Some points, one per row:
  37|  66| -65| -21|  51|  -5|  57| -28|  62|  44|  21|-127|   7| -33|-127|  25
-28|-39| 78| 40|-71| 43|-26| 19|-68|-22|-56|127| 20| 89|127|-30
  11|  30| -28|  25| -16|  65| -22| -46|   6|  31|  22|-111|  34|  20| -53|   4
 -8| 12| -2| 15|-14|-17|  5| -6|  1| -6| -3|-15|  9|-38|  7|-23
  14|  97|-109| -30|  63|  11|  67| -70| 109|  25|  73|-127|  -9| -75|-127|  60
-30|-70| 70| 14|-48|  5|-40| 32|-58|-45|-16|127|-22|  3|127|-45
 13|-38| 17| -7| -6|-20| 15| 35|-38|  4|-49| 70|  4| 26| 25| 17
-11|-30| 25|  2| -8|-43|-26| 15|-19| -9|  2| 18| -8|-34| 23|-32
 15|-23| 33|  5|-34|  7|-39|-19|  2|  5| 18|  9| 12|-18| 26| -6
 -7|-42| 46|  1|-29|-23|-24| 29|-23|-27|-11| 76|  1|-21| 70|-35
 35| 88|-43| -2| 15| -3| 18|-32| 19|-17|-11|-85|-18|-27|-84|-12
-20|-70| 45| 11|-37|  3|-39| 45|-33|  5|-25|115|  7| 11| 87|-28
  8| 19|-22|-14|  4|-24|  9| 17|-12|  6|-14|-58| 20| -5|-32|  0
-20| 20|-20| 27|  6| 36|  8|-15|  9| 11| 14| 27| -2| 25| 27| 24
  22|  39| -68|  -6|  45| -57|  41| -16|  40|  45|  38|-127|  -5| -54| -97|  43
  5|-41| 34|  0|-16|  8|-33| 14| -7| 13|-11| 55| 23| 20| 33|-19
-12| 14|  8| 12|-18| 34| -5|-21| -2| -1|-17| 33| -5| 34| 40|-11
 27| 17| 14|  2|-22| 16|  2|  6|-33|-22|-33| 45| -3| 31| 12|-20
  11|  27| -31| -27|  29| -24|  12| -30|   9|   8|  19|-127|   6| -14| -76|  26
12 more points follow, each with its number after it:
 -4|-53| 56|  8|-40|  5|-46| 29|-31|-21|-36|121| 22| 36|102|-28 0
  3| 40|-17|-12|  6| -1| 22|-11| 11|-23|  0|-50|-10| 17|-38|  0 1
 -8|-48| 66| 21|-48|  0| -5| 26|-59| -4|-45|127| 17| 73|103|-36 2
  6| 21|-25| -4| 27| -8| 36|  9| 26| 12| 10|-12|-11|  5|-33| 38 3
-16| -7| 17| -6| 19|-18| 18| 33|-21|-33|  2| 38|-17|-26| 38|-20 4
   0|  67| -74| -13|  59| -19|  28| -24|  86|  17|  53|-127| -26| -83|-121|  49 5
 -22|-107|  88|  10| -61|  20| -58|  51| -77|  -5| -66| 127|  30|  50| 127| -68 6
 12|-53| 90| 15|-68|  2|-55| 28|-76|-36|-49|127| 10| 25|123|-86 7
 -36|-111|  58|  20| -31|  39| -69|  27| -18|  28| -17|  97|  38|  40| 117|  -7 8
 -1| 12|-32|  2| 31|-30| 50| -9| 37| 45| 33|-74|-14|-24|-45| 29 9
-17| -5| 32|  1|-21| 32|-25|  2|-21|-23|-16| 55| -3| 22| 45| -9 10
 -3|-36| 44|  0|-72| 55|-15| 14|-43| -4|-50| 65| 31| 48| 63|-33 11
Which of these numbered points is nearest to each point below, ignoring the direction in which the first points spread most? Its number follows each.
 20|-56| 26| -8|-20|  0|-12|  8|-18| 22|-18| -8| 31| 43| 14|-16 > 6
 -6| 21|-31|-25|  2|-34| 25| -5| 17| 12| 12|-70|-41|-26|-51| 21 > 9
   4| 110| -66| -15|  49| -49|  48| -34|  53| -30|  61|-127| -55| -91|-111|  23 > 4
-23|-50| 86| 20|-61| 28|-12| 32|-54| -4|-61|127|  9|107|127|-33 > 2
  2|-13|  9| -9|  0| 10|-40|  0|  8| 16|-12| 25| 26| 13| 15|-16 > 0
 -3| 62|-39| -2| 29|  9|  4|-25| 33| -4| 43|-99|-16|-29|-65| 31 > 10
-16|-63| 20| 21| -5| 28|-48| 20|-16| 33| 10| 32| 20| 32| 47|  5 > 8
-12|-20|  7| -5|  0| -5| 17| 19|  1| -4|  7|  7| 10| -2| 25| 17 > 9
 -3| 27|-25| -8|  9|-30|  4|-21| 67| -9| 34|-76|-25|-59|-50| 22 > 5
 40| 23|-15|  5|  2|-17|  1|-16|-30| -6|  5|-67| 30|-24|-47|-14 > 7
 -1|-31|  1|-11| 14|-23|-11| 26| -6|-11| 12| 43|-13|-16| -4|-20 > 4
Now 12 new points, numbered from 0 again:
 -75| 101| -77| -39|  61| -37|  37| -58|  63|  -8|  63|-127| -11| -93|-127|  23 0
  13| 124|-104| -20|  95| -45|  85| -39| 101| -14|  77|-127| -60| -96|-127|  91 1
  5| 45|-13|  7|  3| 34|-24|-34| 15|  4| 20|-75| 13| -1|-44| -5 2
 -5| 52|-53| 27| 28| 21| 38|-21| 36|  2| 31|-47|-16| 13|-29| 47 3
-28|-52| -6| 11|  8| 21|-32|  9|  1| 37| 25| 12|  8| 39| 34| 23 4
 -8|-56| 38| -4|-16|-29|-14| 34|-51| 10|-19| 80| 13| 25| 60|-20 5
 -2| 35|-16|-15| 17| 14| -2| -5|  0|-11| -4| 32|  1| 19| -3| -4 6
  42| 127|-127| -41| 117| -37|  91| -38|  99|  34|  48|-127| -43| -81|-127|  59 7
  5|-25|  7|  2| -7|-14| 17|  2|-22| 14|-15| 35| 12| 39|  9| 16 8
-11| 47| -1| 11| -6| 34|  5|-21|  9|-26|-11|  2| -9| 14| -2|  2 9
  6|-19|  2| 11|  6|-16|-26| -6|-18|  8| -2|-22| 21|-17|-14|-21 10
  0|-27| 46| 16|-29|  2|-34|  8|-47|-16|-27|101| -1| 38| 54|-26 11
The same question for these:
 -1| 15| -1| 25|-20| 26|-27|-14|-18|  0|-24| -9| 10| 10|  8|-28 > 2
-24| 18| -4|  0| 15|-18|-13|  4| 25|-39| 12|  4|-42|-53| 16| -5 > 1
-28|-57|  5| 16|-13| 62|-28|  2| 30| 15| 25| 19| 10|  5| 58| 17 > 4
 -2|-28| 15|  7|-23| 34|  4|  9|-29| 32|-23| 46| 34| 59| 36| 17 > 8
-13|-20| 14| 31|  0| 45|  1|  5| -8|  7| -7| 56| -4| 59| 46| 15 > 3
 -3|-58| 23|  3|-24|-19| -5| 35|-52|  9|-13| 48| 23|  9| 47|-22 > 5
  5|  9| -3|  4| 29|  1| 12|  9| -3| -9| -8| 55|-21| 12| 22|-11 > 6
-13| 74|-46| 16| 20| 32| 23|-41| 43|-19| 11|-41|-15| -7|-37| 23 > 9
-37| 27|-48|  3| 35| 37| 37|-18| 44| 20| 21|-52|-16|  4|-47|  9 > 3
 -6|-20| 21| 18|-17| 13|-11| 22|-18|-18| -4|119|-17| 11| 78|-12 > 6
 14| 22|-20|-14| 29|  4|-18| -8| 26| 22| 16|-72| -3|-35|-57| -4 > 10
